In the rows, 128 means zero.
One turn or mirror swaps these rows in pairs. Which row does each one swap with?
The rows were stretched afterwards, more along some directions than others.
Q57: [131 140 115 112 160 113 156 125 125 105 131 108 148 129 145  96 146 142
 164 140]
Q345: [137 154 135  76 102 156 152 112 107 140  94 150 139 103 100 152 124 202
 145 152]
Q339: [124 165 113 154 130 128 152 114 129  70 133 114 133 126 146 111 130 126
 119 139]
Q117: [140 152 115  99 154 160 159 122  91 130 134 134  76 131 160 132 110 138
 160 100]
Q686: [129 163 118 143 130 128 166 121 123  70 136 112 146 120 146  95 145 120
 127 144]
Q846: [139 157 104 104 140 147 162 123  97 153 145 140  81 134 161 143 100 131
 165 109]
Q256: [151 133 113 108 144 154 171 105 121 105 114 125 136 103 145 101 168 177
 166 150]
Q848: [129 143 184 115 142 137 151 103 112 105 107 120 130 139 131 108 149 129
 120  96]
Q569: [138 137 108 103 144 149 168 106 131 107 106 128 150 102 129 103 165 178
 156 157]
Q10: [133 146 120 127 146  95 159 125 116 106 118 124 151 124 141  97 161 127
 147 148]
Q598: [135 168 108  92 119 136 160 128 103 155 123 161 129 118 123 132 140 151
 154 136]
Q381: [132 146 116  99 146 112 153 125 117 121 130 112 150 132 141 123 124 152
 160 148]
Q41: [146 143 145 120 149 128 136 117 110 103 124 121 115 114 135 117 136 141
 144 141]
Q280: [123 167 129 110 108 146 173 130 118 142 127 129 151 136 136 164 144 134
 117 123]
Q787: [130 143 136  95 161 149 159 120 105 104  87 118 148 121 120  84 172 166
 145 132]
Q405: [139 143 124 101 170 162 157 119  97 110 117 128  93 129 152 111 126 137
 157 101]
Q852: [143 151 104 107 106 119 170 120 102 172 136 148  98 134 157 155 107 141
 166 128]
Q94: [152 138 148 106 110 159 139  99 123 135 128 127  80 107 128 115 130 180
 142 128]
Q81: [125 140 122 116 159 107 156 124 126 103 124 106 148 135 144  93 144 137
 157 137]
Q336: [128 144 108 119 132 116 124 110 120 134 124 141 118 128 123 139 109 161
 139 146]
Q802: [146 163 130 116 129 136 196 125 101  95 118 134 155 121 149  92 171 125
 152 132]
Q702: [125 175 132 104 113 173 140 129 115 136 117 114 134 114 116 153 142 168
 116 129]
Q763: [146 134 161 114 111 153 134  95 126 132 124 128  81 114 124 106 135 170
 137 122]
Q129: [138 149 116  75 125 130 150 124 105 153 115 122 140 124 126 148 107 185
 165 152]
Q464: [113 154 101 147 133 115 119 107 139 101 142 124 114 130 133 134 102 138
 119 142]
Q124: [133 166 124 131 132 134 181 124 114  82 120 114 159 127 140  90 154 122
 130 140]
Q78: [131 158 124  69 116 139 150 122  99 149 110 127 140 127 121 161 101 189
 156 150]
Q700: [112 139  93  98 128 153 136 107 141 109 137 150 112 101 117 127 133 169
 134 149]
Q774: [131 173 122 148 133 135 166 117 120  69 125 111 147 124 144 103 136 125
 130 132]
Q977: [166 129 138 117 143 125 175 115 100 137  97 123 137 121 150 116 154 163
 183 123]
Q906: [162 133 132 114 142 122 177 112 103 139  98 126 142 123 151 120 153 162
 182 126]
Q66: [161 127 143 113 144 127 173 113 101 144  91 136 128 117 147 120 151 164
 179 120]
Q43: [163 131 140 109 138 145 133 117 111 114 135 117  90 100 139 104 137 163
 156 148]
Q490: [129 148 173 111 148 137 162 106 111 111 102 115 135 140 137 115 146 133
 125  99]
Q840: [138 167 149 107  99 149 159 118 112 117  87 159 148 104 100 144 140 171
 135 137]
Q195: [134 164 110  91 123 143 160 126 103 140 127 161 129 113 124 126 150 150
 152 133]
Q109: [106 140  92  93 126 149 137 108 144 110 130 145 123 100 110 131 133 176
 133 157]
Q468: [111 179 137 113 125 155 146 125 123 133 107 113 156 134 118 156 137 145
 104 124]
Q709: [130 145 119 125 132  89 164 124 117 125 115 125 152 129 141 104 159 131
 150 145]
Q347: [139 168 146  91  97 148 154 121 104 130  90 149 158 106  97 146 127 190
 141 146]
Q19: [116 163 111 159 125 120 139 112 135  87 132 116 135 129 134 126 110 125
 115 142]
Q898: [143 143 113 106 155 152 152 120  99 137 143 129  71 133 159 128 106 133
 165 104]
Q529: [127 167 104  88 119 148 151 130 108 152 125 150 124 114 121 140 140 161
 144 137]
Q836: [153 132 141  93 121 137 169 120 112 132 118 132 101 112 133 107 146 162
 160 152]
Q535: [110 143  96  96 137 152 144 108 138 106 129 149 126 106 115 120 140 166
 140 151]
Q651: [159 135 142 110 144 128 175 116 103 135  96 121 146 123 146 116 155 167
 175 130]
Q346: [133 162 136  85 100 153 154 113 108 128  87 154 151 105  94 152 127 193
 141 147]
Q961: [145 146 100 109 133 134 165 119 100 167 141 141  79 138 161 144  97 133
 166 117]
Q65: [128 136 115 110 146 109 149 125 124 110 133 106 145 129 142 103 138 149
 159 147]
Q139: [113 163 117 150 130 132 150 113 139  66 128 107 146 125 132 105 139 124
 106 142]
Q426: [130 145 129  98 171 164 154 121 104  91 116 115 111 120 139  87 154 147
 147 113]
Q664: [134 143 121 123 135  94 170 126 113 121 111 126 155 126 142  99 167 130
 150 144]
Q72: [123 138  96  88 131 161 154 107 138 117 121 135 126  97 121 115 152 186
 147 159]
Q922: [162 134 148 121 127 126 171 124  98 145 100 133 124 121 149 137 148 152
 171 109]
Q723: [144 147 108 106 142 154 159 116  94 136 141 138  71 124 162 145 100 140
 166 103]
Q544: [124 158 105 159 126 122 134 111 141  87 132 112 127 128 139 119 113 136
 119 144]
Q407: [140 159 132  78  99 154 157 114 105 131  92 148 148 101 101 147 132 198
 149 151]
Q960: [147 150 125 105 161 165 159 125  89 115 132 125  91 124 154 110 123 134
 165 103]

Q787 pairs with Q336
Q922 pairs with Q840
Q124 pairs with Q961
Q10 pairs with Q529
Q139 pairs with Q898

